(in the rows, 100 means zero)
One turn moves each row of this set onto another row. After a few examples, where does it send each row asked below?
Dor: 112,125,87,76,67,93,97,95,79,88,96,100,82,116,102,100,115,143,98,73,90,104
Dilug: 107,91,83,101,79,91,98,112,72,90,89,93,86,113,125,122,81,128,88,100,111,96
vufa: 112,91,90,82,81,102,105,120,92,109,88,113,74,115,99,132,98,115,115,90,84,108
Kavo: 105,117,84,77,82,100,100,103,70,100,101,96,107,94,115,97,80,129,98,66,96,86
vuruv: 117,97,91,101,108,95,107,115,79,100,97,103,81,105,70,119,113,114,106,82,99,95
zef: 91,123,91,88,92,93,80,111,81,110,96,90,116,86,100,91,80,110,95,96,96,95
zabi: 104,112,98,100,67,89,67,113,102,96,101,120,95,93,112,106,110,134,98,94,90,110
mola: 117,115,117,101,57,82,91,102,79,115,71,93,101,102,86,95,95,127,93,77,109,100
Mupog: 87,89,89,104,80,88,90,123,102,99,98,90,91,113,114,112,101,130,77,67,109,109
baz: 104,90,87,120,83,85,92,108,95,106,61,83,97,86,92,107,113,130,100,76,88,82
nik: 109,102,106,94,88,78,94,105,77,104,83,119,79,108,76,84,105,145,97,80,97,73
dula: 98,117,84,78,80,90,91,120,83,82,78,113,90,105,93,110,97,129,101,63,63,90
gadip: 109,103,110,97,83,98,112,117,95,114,97,116,68,114,89,124,106,127,115,101,93,96
faten: 104,96,105,96,71,96,112,108,89,110,65,90,70,84,93,90,109,132,117,71,85,97
led: 96,97,94,104,55,90,105,113,91,114,68,93,92,97,109,96,88,110,77,70,95,106
Nono: 106,99,110,109,83,104,112,111,96,103,81,100,86,114,91,136,111,113,108,97,99,94
Fana: 102,103,91,99,87,94,79,116,82,100,91,105,74,99,110,113,73,130,105,115,107,113
zoviz: 98,97,79,103,94,92,108,117,88,98,111,100,82,105,85,120,112,103,113,75,91,107
ril: 96,113,79,120,100,90,82,118,86,102,82,100,100,77,105,102,94,127,87,91,116,101
kazo: 112,122,108,89,69,82,102,130,79,96,70,108,105,95,82,106,84,149,101,91,90,107
kizav: 103,106,86,96,102,93,110,121,81,92,108,113,78,110,76,119,110,112,105,79,92,101
Kupak: 84,100,91,90,67,84,115,134,88,100,77,119,96,97,100,91,75,131,90,88,85,112
sase: 88,122,88,91,96,88,83,117,77,106,98,91,117,85,100,93,83,107,98,94,95,100
Nivi: 109,85,110,85,90,104,110,102,82,102,84,107,113,96,110,91,98,123,85,91,87,75
foves: 108,122,85,77,88,96,100,107,64,98,102,99,106,94,113,98,82,126,102,64,97,89
vepe: 103,125,117,91,86,111,81,105,96,98,85,117,95,93,104,98,103,114,79,90,79,88
Kef: 112,112,82,104,89,84,99,113,70,104,101,107,87,95,113,96,96,146,83,76,119,85
geg: 113,101,106,67,76,78,87,121,73,105,68,102,73,107,79,90,107,120,94,90,85,97
dab: 90,101,97,89,72,87,92,123,81,69,60,109,96,113,84,108,107,119,100,80,92,112
Tepem: 97,115,81,115,96,93,76,118,90,100,81,101,102,80,102,104,90,134,84,96,114,101
bogu: 84,103,97,84,106,97,82,136,102,99,92,108,89,104,92,105,84,132,86,84,94,116
Togus: 87,94,82,100,99,97,103,107,95,100,65,85,101,91,93,91,108,123,90,110,89,106
bafed: 106,94,114,95,83,93,101,103,91,111,101,75,103,109,102,105,101,140,100,62,111,90
biva: 76,97,101,107,56,73,117,123,90,90,84,92,87,101,98,96,118,127,102,92,91,95
Salil: 103,110,90,104,89,98,101,97,90,98,74,104,68,106,96,89,119,138,71,90,106,97
guge: 105,93,105,92,70,94,112,106,88,109,63,88,70,82,95,91,110,131,115,74,89,93
vize: 92,106,83,72,78,88,101,103,83,93,93,86,113,104,95,92,104,127,118,98,78,115
Doled: 114,74,88,95,71,87,94,111,90,97,93,109,114,92,122,105,106,144,104,91,93,98
mifid: 114,99,104,71,77,78,85,122,73,109,70,101,74,109,78,88,106,121,95,90,81,101
defod: 110,89,85,106,100,89,106,112,85,109,103,92,84,101,78,116,116,106,113,81,98,99
sifid: 106,110,80,103,82,86,97,112,75,100,102,109,90,97,115,95,92,151,81,80,118,85
bati: 70,93,87,99,71,73,86,110,93,100,94,105,103,106,91,87,100,110,109,83,82,99
bukub: 100,109,109,96,80,103,110,94,70,95,96,88,91,112,115,110,78,119,102,96,109,82
turil: 100,82,100,93,79,94,105,112,90,107,92,106,91,126,93,126,104,98,106,100,98,103
Zego: 105,129,107,95,86,104,91,111,80,105,93,85,82,95,107,117,78,122,107,110,90,93
nidap: 87,104,99,85,70,86,90,123,82,66,62,110,93,109,86,110,107,118,101,81,92,112
dimen: 77,99,104,109,59,75,117,124,90,91,84,92,90,107,95,95,119,129,100,89,88,94
Mon: 109,113,119,74,106,99,94,122,90,111,93,86,101,99,84,105,88,142,102,82,88,93

Togus goes to vize
nik goes to baz
And these:
gadip goes to Nono
Mupog goes to bogu
foves goes to Kef
biva goes to nidap
sifid goes to Tepem
vepe goes to Nivi
mifid goes to faten
mola goes to led
zoviz goes to kizav
Zego goes to bukub

One turn moves each row of this set onto another row. After a few examples, where does it send each row asked below?
lup: 113,103,107,108,120,117,93,87,104,126,95,95,105,97,87,88,110,95,96,64,101,89,97,126
vot: 96,100,92,65,92,142,96,102,112,99,81,103,106,98,100,79,124,101,63,110,110,101,112,115
vebem: 111,70,111,90,91,133,81,103,100,106,87,96,99,105,88,82,134,106,78,80,84,94,111,94
biguz: 96,92,121,93,97,105,86,110,124,94,104,92,125,86,104,103,105,108,100,86,91,98,119,97
pufav: 114,72,104,63,91,143,73,129,103,90,94,105,112,102,94,94,119,91,89,82,100,102,94,100
tepe: 88,87,101,77,107,126,94,98,94,87,83,88,85,84,85,72,119,103,77,95,109,112,114,107
gonun: 100,105,91,95,75,113,83,98,114,82,101,103,99,114,102,96,135,104,106,83,97,117,116,103
duk: 120,101,68,79,104,103,71,118,107,104,89,108,113,95,99,104,127,85,79,85,98,109,114,111
fuve: 88,118,98,80,106,129,109,106,109,137,94,102,113,101,97,95,109,83,100,82,109,105,110,105
mabil: 114,80,119,96,108,115,100,119,121,106,94,112,116,112,102,79,112,78,110,90,129,114,108,107
navo: 101,98,107,75,116,149,79,109,122,101,94,96,100,105,115,93,121,62,88,70,100,101,109,97
vev: 100,87,98,106,101,109,89,125,126,110,95,108,127,100,72,79,117,95,72,94,102,97,94,127
Kato: 105,91,100,55,87,128,91,114,124,75,92,103,104,101,97,88,92,90,89,86,94,104,110,106
rodaf: 105,65,105,97,108,107,102,107,114,66,93,102,118,101,93,85,113,90,87,77,90,105,98,116
Gusog: 92,114,105,109,107,114,80,104,120,99,101,121,112,112,92,83,143,112,75,81,96,108,90,120
kasok: 95,120,98,85,101,117,70,138,117,109,93,101,115,103,93,91,133,96,94,98,97,105,89,138
babon: 123,80,106,103,115,130,83,110,106,102,81,90,112,103,87,97,117,79,119,85,86,108,106,123
Sok: 97,104,112,73,95,112,112,117,113,87,94,101,112,101,96,87,93,90,100,70,108,104,78,129
Sotu: 120,92,118,83,117,108,83,111,107,107,71,105,121,89,102,107,119,107,95,74,104,129,108,105
Fisa: 101,75,107,106,107,112,114,113,116,117,91,107,119,99,92,80,110,88,93,99,114,103,122,113
nitos: 111,80,116,96,99,110,89,82,113,108,89,114,113,100,94,97,132,83,77,93,77,106,88,121
Nisug: 96,110,124,99,121,122,75,100,126,91,95,108,123,99,118,108,109,76,93,74,101,99,99,120
Tarit: 91,107,119,97,111,103,91,99,99,94,67,94,107,83,92,92,109,105,87,99,98,115,105,134
Pubu: 99,90,96,78,117,133,109,108,112,98,95,99,82,95,104,73,116,114,67,86,106,117,105,121
dufo: 90,126,82,79,115,130,85,103,119,91,104,92,122,98,104,81,111,78,88,86,98,83,106,126
vuboz: 125,82,97,86,113,131,76,80,111,112,81,95,95,101,98,88,124,104,88,69,101,101,126,113
geso: 113,107,107,73,103,144,68,91,122,104,94,106,99,115,111,74,131,87,81,97,116,94,107,100
Bas: 98,108,100,73,95,122,89,96,109,107,87,86,128,79,91,76,128,91,68,83,103,96,81,132
zug: 88,78,104,73,101,129,63,121,114,83,91,105,114,101,94,83,87,94,79,78,104,107,117,116
Ret: 106,80,116,78,90,120,75,100,112,94,101,105,118,91,95,103,123,82,107,104,97,107,83,134
Fal: 100,85,114,97,103,134,67,99,110,110,70,99,98,117,96,80,111,99,84,67,91,116,126,112
nuze: 107,124,118,85,92,138,80,84,117,103,96,97,120,99,89,76,127,83,93,77,98,105,75,111
begaf: 97,131,97,71,106,117,81,131,95,99,91,104,120,89,103,91,120,112,94,75,96,110,112,115
meb: 104,100,83,107,97,130,108,108,123,97,93,101,119,101,86,87,125,76,72,81,108,116,108,87
dofot: 107,94,119,105,93,126,81,119,128,106,89,108,118,122,88,82,132,93,106,80,115,116,85,127
Pes: 101,127,96,84,114,121,95,85,102,88,74,99,101,111,99,66,131,98,91,78,106,118,99,125
Nuvek: 89,103,107,71,110,95,98,96,106,107,103,103,104,99,104,70,116,96,91,77,132,104,95,105
Div: 110,105,105,80,119,147,81,118,128,109,112,93,83,105,111,79,109,88,96,86,100,102,104,110
gepa: 97,127,106,92,109,110,77,107,104,99,101,105,114,100,110,83,131,116,88,61,92,101,115,102
Kig: 113,95,95,91,93,115,78,117,113,98,88,72,104,97,96,73,135,79,102,89,132,112,103,106

nuze goes to Ret
tepe goes to vuboz
Div goes to zug
And these:
dufo goes to rodaf
Sotu goes to fuve
gepa goes to mabil
dofot goes to kasok
lup goes to Nisug
pufav goes to vot
Kig goes to duk

One turn moves each row of this set onto another row. After a few examples, where does it send each row asked below?
livat: 85,107,117,110,101,110,91,121,93,101,89,93,103,103
pariv: 96,114,90,78,92,85,114,91,101,118,92,93,98,86
Bugeb: 84,101,99,89,77,84,98,98,131,110,105,108,108,77
gudor: 113,77,98,94,95,102,92,107,82,113,113,111,110,85
bege: 101,112,100,80,81,85,112,107,108,100,86,91,111,85
digel: 83,98,106,117,111,118,95,108,96,110,86,98,90,108
vit: 79,98,107,90,104,101,77,97,111,101,78,81,119,101
vun: 78,90,99,95,111,107,81,87,114,107,75,85,110,105
vamod: 97,98,81,90,99,98,119,81,110,119,84,99,88,93
kez: 97,79,83,115,107,77,99,92,95,127,100,115,100,91
sivar: 82,91,89,96,85,93,101,85,134,119,102,113,97,82
Pifut: 86,92,99,96,75,91,99,100,138,104,98,110,109,80
keva: 76,102,104,86,108,98,77,92,107,108,82,81,115,100
Suzel: 116,70,98,101,93,108,93,108,88,107,107,113,111,88
lun: 116,75,100,96,92,104,92,110,85,107,110,111,113,85
teve: 82,113,114,105,107,106,91,115,87,111,94,93,98,102
Paz: 76,97,99,90,112,103,79,86,108,112,80,83,110,102
tam: 81,107,107,109,112,111,94,106,88,117,93,96,90,104
rige: 102,67,86,125,100,85,100,99,107,112,89,117,105,95
muraf: 81,100,93,89,83,86,99,89,128,120,106,110,101,78
tuni: 113,74,94,97,98,105,93,102,83,116,111,113,105,87
Gil: 80,91,104,95,106,106,79,94,116,100,73,83,116,104
larut: 102,90,101,108,89,67,93,116,95,108,101,108,121,86
kare: 105,74,97,121,89,78,96,115,107,100,90,112,118,91
Tok: 114,69,95,101,97,109,95,103,87,112,108,115,106,88
nin: 85,87,92,101,81,95,102,92,140,109,96,113,102,83
debun: 102,87,85,101,91,105,119,91,122,102,73,100,95,96
visi: 86,98,112,118,104,116,94,116,99,100,84,97,98,107
gatil: 97,92,92,104,100,66,94,103,88,124,107,110,109,86
Vibu: 106,96,97,95,79,97,115,107,121,90,75,95,109,91

Paz goes to Gil
teve goes to digel
And these:
pariv goes to debun
Pifut goes to muraf
lun goes to tuni
larut goes to kez

